Named turns come first, each shown by rows before and after it. Which turns, in which order, take the first row of each pair that follows to the second? Write the first one first, as in the answered first pair.
kosa (before -> after):
[ -6   8   5   1   0  -3  -2  -3 -22  -2  -1 -12   9 -10   0  19   8  -4
   9   5  -1  -5 -10   0  -4 -20   9   6 -16  13   7 -20   3   1  12  -4
  14  25 -10  13  -2  -1   0   8 -16  -8  -1]  ->  [ -9   8   4   0   5  -3  -3  -1 -20  -3  -5 -13  11  -8  -2  18   7  -5
   6   5   0  -3  -9  -4  -3 -22  11   4 -17  13   8 -19   2   1   9  -2
  13  22  -9  16  -1  -1  -4   4 -17  -7  -2]
[ -6   7  13 -10 -11  -1   3  -2  -3  -2   1   5  -6   2  13  -2  -5  18
   8   7  -6  -5  -5   2 -11   8  -2  -7  -1   0  -8  -4  -9  -7  10  -9
   7   3   4   6  -6  -3  11   4  14  -1  -2]  ->  [ -5   7   8 -16  -5  -3  -5  -4  -2  -1  -6   4  -1   6  12   1  -5  19
   4   8  -3  -1  -4  -3  -8   3   4 -13  -2  -2  -6   3 -13  -6   3 -14
   8   4   4   9  -6  -6   3   1  10  -3  -5]
[ -7  10  -1  -3   7   3   4   0   0  -8   6  -3 -12   2   2  -6  -7   7
 -10   1   4 -10   6   7  -3   0  -1 -10  10  15  -8   2  -1  -1   4   5
   0  -8   1  -4  -2  -1  -3  -3   8   4   8]  ->  [ -2  10   1  -2   0   2   3  -5  -1  -3  10   1 -14  -1   4  -5  -5   9
  -6   1   3 -11   4   9  -6   3  -3  -8  13  11  -9   1   0  -1   6  -1
   4  -4  -1  -6  -5  -2   3   0   7   1   8]
Netos (before -> after):
[-6 -2  8  1  1 -3  8  3  6 -3  3 -2  4  1  1 -2 -2 -6  2 -3  9  8  3  3
  7 -1 -1 -8 -4  9  5  3  3 -1  0 15 -3 -5 11  1  2  1  1 -1 -2  5  6]  ->  [-3  2  2 -3  4 -4  8  1  6 -2  1  5  3  3  2 -3  0 -6 -3 -6  8  6  1 -1
 10  0  3 -8  3  7  8  6 -2  1  1  7 -4 -4 15 -3  2 -5 -4 -3 -4  0  6]
[  7  -2 -15   5 -15  -6  15  13   6   6   9   4  15   6  -9   2  -7  -6
  -5  -2  -7   0 -15   1  -6  -6 -18  -2  11  -7  -8 -12  -3 -10  26  -2
   7  12   6   7  -2   0   1   1   2  16  10]  ->  [  7  -2 -17   5 -15  -6  15  13   7   7   7   6  17   6  -9   2  -5  -8
  -6  -1  -8   1 -16   0  -5  -6 -16  -2  11  -8  -8 -11  -4 -10  24  -2
   7  13   5   6  -3   0   0   2   2  15  10]
[ 12   1   1   0  13  14   8   4   1   0 -15  -8  -5   8   5   9 -18  11
   0  -3  16   7  -5 -11   6  -2  -3  -4  -6   3   1   0   2  -6 -13   8
  14   1   5   2   7  -8   2 -21  16   2 -13]  ->  [ 12   0  -2  -1  13  13   7   3   2   3 -19  -6  -2   9   4  10 -16   8
  -1  -2  15   8  -5 -15   6  -4   1  -4  -5   0   2   0   0  -5 -16   6
  14   3   6   1   6 -11   0 -20  15   1 -14]
Giral (before -> after):
[  4   0  -2   8 -15 -12  -3  -1  11  -6   8   3   6  -4  -2  -1   5  -6
  16   1  -3   0   4   6  -5   3  -9   2   4   6  -5  -8 -10  10  15  -2
   4  -5 -13   1  -2   4  18  11   1   1   1]  ->  [ -2  -1 -14   3   0 -11   2   7  15  -8   1  11   9   1  -8  -5   5 -14
   6  -5  -5  -2   0  -4   4   3  -1   3   6   7   1  -8 -20  12  14  -4
  -5  -6  -3  -4   3  -3   8   4  -1   1   3]
[ -1  -1  -8   3   2   3  11   0  -1  -3  -2  15   3 -10   6   0   5 -14
 -11   3 -17  -5  -2  -4   0   7   6   3  -3  -9   0 -11  -5   5  -2  -6
  -6   5   4  -6   5  -6   2  -8  -3   5   3]  ->  [  5   7  -4  -8   5   3   0  -8  -3  -7  -7   9   2  -8  16   8   3  -2
 -12   3  -7   1   4   0  -1   3   5  -8   5  -8   2   2  -5   4  -5 -17
   4   1   0   4   2  -7  -6 -13  -6   1  -1]
[ 2  4 -3 -6  6 -4  8  3  0 -3 -3  7 -4 -1  3  4 -1  0 -4 -5  4 -4 -2 -5
  3  4  0 -1  5  6  4  2 -9 -2  4 -9  1 -6  9 -3  1 -4  0 -6 -5 -6  2]  ->  [ 7  5  6 -3 -3 -5  3 -3 -3 -2  1  1 -6 -4  9  7 -1  7  1 -1  7 -2  1  2
 -3  4 -5 -2  5  6  0  3 -1 -4  5 -9  9 -4  1  1 -3  0  6 -2 -3 -5  0]
[ -5   8  -8   4  19   2   6  -7  -2  -1  -4   8  -4   5  -6   6   7  -5
   3  12   0  -2  -3   1   0  -3  11  -4   4  -2   6 -14  -1   6 -10  10
 -13   0  -5   1  10   4  -9  10  -6  -3  10]  ->  [ -1  13  -2  -1  17   2  -3 -12  -6  -3  -4   3  -5   4   1  12   6   3
   4  14   6   3   1   6  -2  -4   8 -11   7  -1   5  -7   2   5 -10   4
  -5  -2 -10   8   7   4 -10   9  -7  -5   8]
gok (before -> after):
[ 13   0 -12   5 -21  -7  -6 -13   7   4   3   3   1   0 -17 -11   2  -2
  -3   7  10  -5 -10 -15 -12   2   0   8  -7   2  -1  -4  16   1 -13  -5
 -11   7   8 -10   1  -3   7  12   7 -17 -12]  ->  [ 17   7 -13   0 -18  -5  -2 -12   5   1   5   9  -7   2 -12 -13   0   3
  -6  -2  12  -9 -13 -12 -12   7  -3   7   5   7   3  -1  12   4  -6 -14
 -10   4  12 -12   2  -5   5   8   8 -20 -10]
[  4   0  -7   8  -6  -5  -2  -5   2   7   4   1   8 -11  -3   0   4  -7
   5   0  -4   4  -1   5   0   2  -4  -8  -9  -4  -1   1   2   2  -4   1
  -3   7  -8   0  -1   1  -2  -1  -2  -2   2]  ->  [  7   5  -8   6  -6  -4  -1  -7   2   8   5   6   4 -10   0  -2   5  -5
   3  -6  -3   2  -3   6   2   5  -4  -8  -3  -3   0   3  -1   3  -1  -6
  -1   6  -7  -1  -1  -1  -3  -2  -2  -5   3]
[  6   4   7  -1  -8   4  -3  -5  -6   3   4   5  -5  -2   2   3  -3   1
   9   2  -4  -6   1   6  -6  -2  -8   1   6  -5   0   8   4  -3   1 -11
   7   0  -1  -2  -4   3   4  10  -3  -5  -3]  ->  [  4   7   8  -2  -5   7   0  -2  -6  -1   5   5  -9  -1   3   0  -7   3
   8  -2  -3  -7   2   8  -6   0 -10   1   9   0   2   7   5  -2   4  -9
   5  -3  -1  -2  -2   6   4   7  -2  -3  -1]
[  6  11   3   5  -3   2   1  -4  -2  -4  10  -3 -21  -2  13  -1  -1  17
  -1  -6   1   5  -4  11  -6  13  -6  -7  14  13   0  -6  -1   4   7  -4
   9   0  -1   1  -2  -6   7   3   8  -5  14]  ->  [ -3   6   7  10   0   4   2   2   0  -9  10 -13 -17  -2  10   0  -5  14
   2  -1   3   6   0  12  -6   9  -8  -7   5  17  -3 -11   5   2   3  10
   6  -3  -3   4   1   1   8   2  10   2  14]
Viv (before -> after):
[ 14   1  -3   7  -7  -6   1 -10  -5  13   7   4   7  -6   2  -2   7   1
   9   2  -4   1  -8  -3  -5   9   6   0   2  -1  -2  -4   3   2  -1  -3
   5   7   3  -1   0  -3   7   9   6  -7  -2]  ->  [  4   2  -7  -4  15  -1  -4  -1  -2  -2  -5  -6  11   4   3   1   1   3
   0  -1   6   7  -1  -8   4   1  11 -13   2   6   4   6  -1   3 -10   1
   2  -4   3   9   6  -3 -12  -4   3  -2  -3]
[  6   9  -5  -8   3  -6  -1  -6  -7   4  -3  12  -3   3  10   3   0   3
   0  -7   0   5  -6   2   0   0   8  -2  12  -8   0  12  -8   2   6 -14
   8   3   3   6  -1 -13  -5  -2  -3  -9  -2]  ->  [ -2   9  -9  -5   9  -2   9   5  -4  -1  -3  14  -6   5   6  -3  -3  -1
  -3 -13  -2   2 -10   0   5   2   7   2  11  -3   3   6 -11   3   8  -8
  -1  -2   9   2   4 -11  -8  -6  -1  -4   3]
[ -6  -1  -2   5   0  -9  -1   2   0   8  -9  -6   6  -5  -8  -6   0 -16
   1  15  -6   0   2  -4  -2   2   1  11 -16   9 -10  -6  -3  -2  -7  11
 -11   5  -1   3   5   1   8  -3  -5   5  -1]  ->  [ -2  -1   1   3  -2 -11  -7  -4   0  10 -11  -9   9  -6  -6  -1   1 -13
   3  18  -4   4   4  -3  -5   0   2   7 -17   6 -12  -2  -2  -4 -10   7
  -5   5  -5   6   1   1   8  -2  -6   3  -3]
[ -2  -3  -3  -1   8  -3  13   9   8  -7   7   5  -3 -13   3   2   7  17
   3 -18  -9  -3  -8  -4  11  12  -2  11   7   3  17  -3  -8   3  14   8
  -1  -5  15  -3  -5   7 -19 -14   9  10  -4]  ->  [ 13  -2   6  -2 -12 -10   0 -10   4   5  11   4   1 -18  10  10  14  25
  11  -8  -8   1  -6   1   2  11  -2   8   6  -8  11   2  -2   1  12  -4
  13   5   6   1 -16   5 -10  -3   7   1 -11]
Now pairs of rows:
(two turns a pair)
[ 11  12  20  -5  -9   0  -9 -10  -1   6   7  -2 -13   3   3   0   0   6
   0   9   7   3  -2  21 -14  -1 -15  -3   9   0   4   6  21   8   1   1
   5   2  -5   9   2  11   9  -8   4  -3   0]  ->  [  3  11  13 -14   8   0 -16  -7   3   0  -6  -9  -4  10   1   4  -2   3
  -8  10  13   8   2  12  -7 -11  -5 -14   5   0   8  14  16   8  -8   2
   1  -2  -3  17   6   8  -6 -16   0  -2  -4] : kosa kosa
[ 24  12 -10 -10  -1   7  -7   2  -4  11  -3  17 -13   6   4 -12  -4   9
  -9   8  -6  -2 -16   8   1   3   2   6  20  -7 -11  10   8  -2   8  -5
   7   6   0  -3   4  -2  13  -6 -12   0   4]  ->  [ 18  11 -13 -10   6  10  -1  10  -3   6  -4  18 -14   8   1 -16  -7   5
 -10   3  -7  -5 -17   6   5   5   2   7  21  -3  -9   7   6   0  10  -2
   0   3   4  -6   7  -1  12 -10 -11   3   7] : Viv Viv
[ -9   8   4  16   0   5   7  -5   1 -18  -9   4   0  -5  20   5   3 -11
   0  -4  -3   8   3   3  10  14  -1  11  -4  10   4   4  18   9   2  11
   7  13   2   1  -2  19  -7 -13  14  15 -10]  ->  [ -4   4   4  18  -8   0   2 -14   1 -10 -10   5   6  -7  18   7   8 -13
   4   3  -5  10   2   1   8  12   3  12  -9   2   0   4  21   7  -3   8
  10  19   0   1  -7  17  -3  -7  12  12 -14] : gok kosa
[ -1   3 -10   8  -9   1   8 -15 -17   6   8   3   5   2   7  -1   5  16
   2  -7   1   5  -4   2  -1   3  -5  -4  -6 -11   3  -3  14   0   7 -10
   4  14 -12   1  -5  -5   4  16  11   0  -5]  ->  [ -9  -3 -11  15  -5   3  16  -4 -13   5   9   2   7   1   0  -6   3   8
   1  -8  -3   2  -5   0   1   2  -6   2 -13  -8   2 -11  14   0   7   1
  -6  12  -9  -2   0  -2   6  15  15   8  -2] : Giral Netos
[ 18   2  -1  -5  -9  -8 -10 -15  -1   8  -2   4  -1   2   3   2  11   1
   4   2   0   1  -2  -4   1   4   7   1   9  -4  -5   5  -4   0  -1 -21
  13  10   3  -2  -9  -8   2   9   0 -13  -3]  ->  [ 17   2   9   0 -16  -5  -9 -13  -4   4   5  -5  -5  -1   8   3   7   7
  11   5   1   1   1   6  -5   5  -2   3   7   1  -8   1   5  -2   3 -12
  17   7  -4   2 -10  -1  10  12   4  -8  -1] : Netos gok
[  4   0  -3   4  -6  13  10  -5   9   1  -1  11  -4  -4  -2   9  -1   0
  11  -1   6  -5  -1  -7   5   6   9 -13   7  -6   7   0  -1 -12   1  -3
   2  -4   3   0   3   3  -6   1  -3  -1  -3]  ->  [ -1  -2  -1   5  -4  15  12   0  10  -3  -1   6  -4  -3  -3   8  -3  -1
  12   0   8  -4   2  -6   5   5   7 -13   3  -3   6  -3   2 -12   0   4
   0  -6   2   2   5   6  -7  -1  -1   2  -1] : gok gok
[  6   2  -2  -4  -3  -4  10  -5  -3   8   6  10  -3  -4  -8  -5   9   3
  -4  -3  -8  -8  -6  -3   2   9  -2   7   6  -9   0 -10   2   2   2  -5
   0   5   7  -6   2  -7   6  11   1  -6   2]  ->  [  4   9  -1 -13   8   1   8  -2  -4  -2   2   7  -9   1   0  -3   4  12
  -9  -9   0  -7  -3  -1   3   9  -4   0  14  -1   5  -2   0   4   3  -9
   2  -3   7   0   4  -8  -3   3   1  -4   4] : gok Giral
[ -2   4   4   3  -3   4   1   0  -2  -5   8   2 -10  -1   4  -1  -1   4
  -1  -5   2  -1  -1   3  -1   5  -4  -4   8   1   5   0  -1   2   2   0
   0  -4   1  -2  -3   0  -2   1  -3   1   0]  ->  [-3  2 -2  0  1  1 -1  0  1 -1  2  6 -2  1 -1 -1  3 -1 -4 -4 -1  0 -3 -5
  3  2  4 -5  5 -5  6  1 -5  3 -3 -3 -3  0  5 -4 -3 -5 -7  1 -5 -2 -2] : gok Netos
[ -9  -3  -7  -5  15   3   6  14   8  -6 -11   3   5   5 -10  -3  -2  -6
  -8  -4  -1  -2  -2  -7  11  -5   7   0  -2   1   8  -1 -11   4  -7   6
 -10  -3   8   1   4  -2 -12 -10  -3   1   4]  ->  [ -9  -9  -1   9  -2   2  11  14   7  -1   0   0   3  -3 -14  -6   0 -10
   1   1  -8  -5  -2  -2   4  -2  -1  10 -11  -1   1 -14  -2   1  -4  18
 -12   2   5  -3   3   6   4   1   3   6   6] : kosa gok
[ -5   7  16  -4  -8 -10  -5  15   0  23  -6  -1  -2 -10   1   7   5  -9
 -25  -6   2  -6   6   5   0   8   3   6  12  11  25   9  -7   3  -9 -13
   7  -5  -7  10  -2   1  -4   4   4   3  13]  ->  [-11   4  17   1  -7  -8   0  21   1  20  -5  -4  -2 -10  -1   4   2 -11
 -24  -7   1  -8   6   6   0   9   0   9   9  14  25   3  -5   3  -8  -4
   2  -7  -7   8   1   5  -2   3   8   9  15] : Viv gok
[ -5   5   5  -7   4  -2  -2  -6   0  -1  -3 -14  -2   0   2   2  -9   4
   1   6  15   2  16  10  -1  -7   2  -1  -2  11  -2  14  -2   2  -6  -7
   3  -2  -7  17  -2  -5  -5  -2   4   4   0]  ->  [ -5   7  -7 -11   9  -4   2  -6   1   2  -7  -1  -2   3  -2  -2  -6  -1
  -5  -1  10  -1   9   3   5  -3   9   2   4   7   3  14 -13   5  -5 -16
  -2   1   2   9  -2 -13 -11  -5   2  -2   2] : kosa Netos
[ -8  -3  -5   2  15   0   1  12   4 -15  -5   1   0   8  -5   4  -2  -5
  -6   2  -2   2   3  -4   5  -3   4  -3   4   7   2   1  -4  -4  -4   4
  -1  -5   6   0   9  -5  -2   1   5   4   1]  ->  [  1  -2  -1  -3   8  -3 -11   0   2 -10  -6  -3   4   7   1  11   1   1
  -3   9   2   7   7  -2   1  -6   6  -9   4   1  -2   9  -1  -4  -9  -4
   9  -1   0   6   3  -6  -2   5   2  -1  -6] : Viv Viv
[ 12  19   6  -2   1   4  -3   9  -3   3  -3   1  -5   1  11  11   6   6
 -12  -5   1   7  14   7   5 -11  -1  -3  10  13   3   7   4   5  14  -1
  12   5   3   8  10  -7   2  -4   5  11 -18]  ->  [ 10   9   8  11 -11   2   2  10  -2  10   4   1  -1  -4   3   7   8  -3
  -5   2  -7   5  11   9   0 -10  -3   8  -2   9  -3  -6  10   3  15  10
   8  12   2   2   9  -1  15   3   8  15 -17] : Giral gok
[ -1   4  -2  -3  10   7  11   9   2  -7   3   6 -11   4   7  -7  -2  -3
  -3 -18   0 -13   2  -1   8   8  -2   2  11  10   3  -2  -7   5   8  -5
  -2  -5   8  -6   2   0   1 -10   6   1   8]  ->  [  8  10   7  -9   3   3  -1  -3  -3  -6   4   0 -12   2  16   1   0   9
   0 -13   7  -9   7   5   1   5  -4  -5  14   7   0   8  -3   4   7 -13
  10  -4   0   2  -3   1   2  -7   3  -2   4] : Giral kosa
[ 16   1 -11  10 -17  -7   2  -6   0  20   7  22 -12  -5  -6  -4   3 -11
  -1   1 -10 -11 -13 -20   6   8   6  22  -3 -12 -10  -4  -5  -3  -6  -9
   9  10  17 -15  -6  -4  18   4  -1  -7  15]  ->  [-11   0  -6  -4  23   5  -6  14   5 -14 -12 -10  -5  11  -1   3 -14  -5
 -10   3  12   2   6 -22  15 -11   9  -1  -9   9  -4   7  -1  -3 -21  13
   2 -16  13  10   7   7 -12 -20  -2   9  14] : Viv kosa
[  1 -10   6   7   1  -2   1   8   3  -7   2 -10   3  -1  -4   4  -1   6
  -3  -6  -3  -3   7   7   8  11  -1   1  -1   5   4  -3   3  -3   3   4
  -2  -3   0   0  -8   3  -8   3   6   5   2]  ->  [  1 -12   1   5   3  -4  -2   7   5  -4  -2  -8   8   0  -8   5   1   2
  -6  -4  -3  -2   6   2  10   7   5   0  -4   2   5  -2   0  -3  -1   2
  -3  -2   2   0  -9   1 -11   4   4   3   1] : gok Giral
[ -3  -7  -2  -9   9 -10 -10  -4   3  -1  -7  -4  12   8  -2   1  -4   2
  -4   8   3  12   6  -7   1  -7  10  -8  -4  -3   0  10   4  -5 -14  -2
   7  -2  -1   7  -2  -1  -6  -1  -3   2  -7]  ->  [  8  -5   0  -4  -8 -13  -9 -13  -1   9   2   4   7   1   0   1   2   4
   2   8  -2   9   1  -2  -5  -1   7  -2  -1  -9  -3   8   6  -6  -7 -10
  14   6  -3   1  -7  -3   5   8  -3  -4  -6] : Giral gok
[  5  10   8   9 -17  -1  -3  -7 -10   8   7  -2 -18  -1 -11  -1   3  -2
   6   8   2  -8   0  16  -5  25  -9  10  -5  -7   8   4   9   0   9  10
  17  11 -20   8 -13   6  27  -6  -2   0 -11]  ->  [-11   4   9  10  -3   5  -1   6  -6  -4   1 -16 -12   3 -15  -1  -4  -6
   3  12   7  -4   6  13  -1  17  -7   6 -15   0   8   1  12  -1   2  29
  10   1 -21  16  -6  14  19 -13   1  10 -11] : Viv Giral
[  4   0  -4   2   6   0  -1  -2   2   9  -2   7   2  -3  -7  -5   3  -4
  -3  -1 -10  -2 -11  -6   3  -1   3  -1   4  -3  -4   2  -6   0   4  -8
  -6   5   7  -4   0  -6   1   4   0  -6  -2]  ->  [  7   4   4  -3   6   0 -10  -7   0   4  -3  -2   2  -2   2   2   0   6
  -1   2   0   3  -3   0  -1  -5   2 -11   6   0  -5  11  -1  -2   1 -11
   2   1  -1   6  -2  -4  -1   2  -2  -6  -4] : kosa Giral
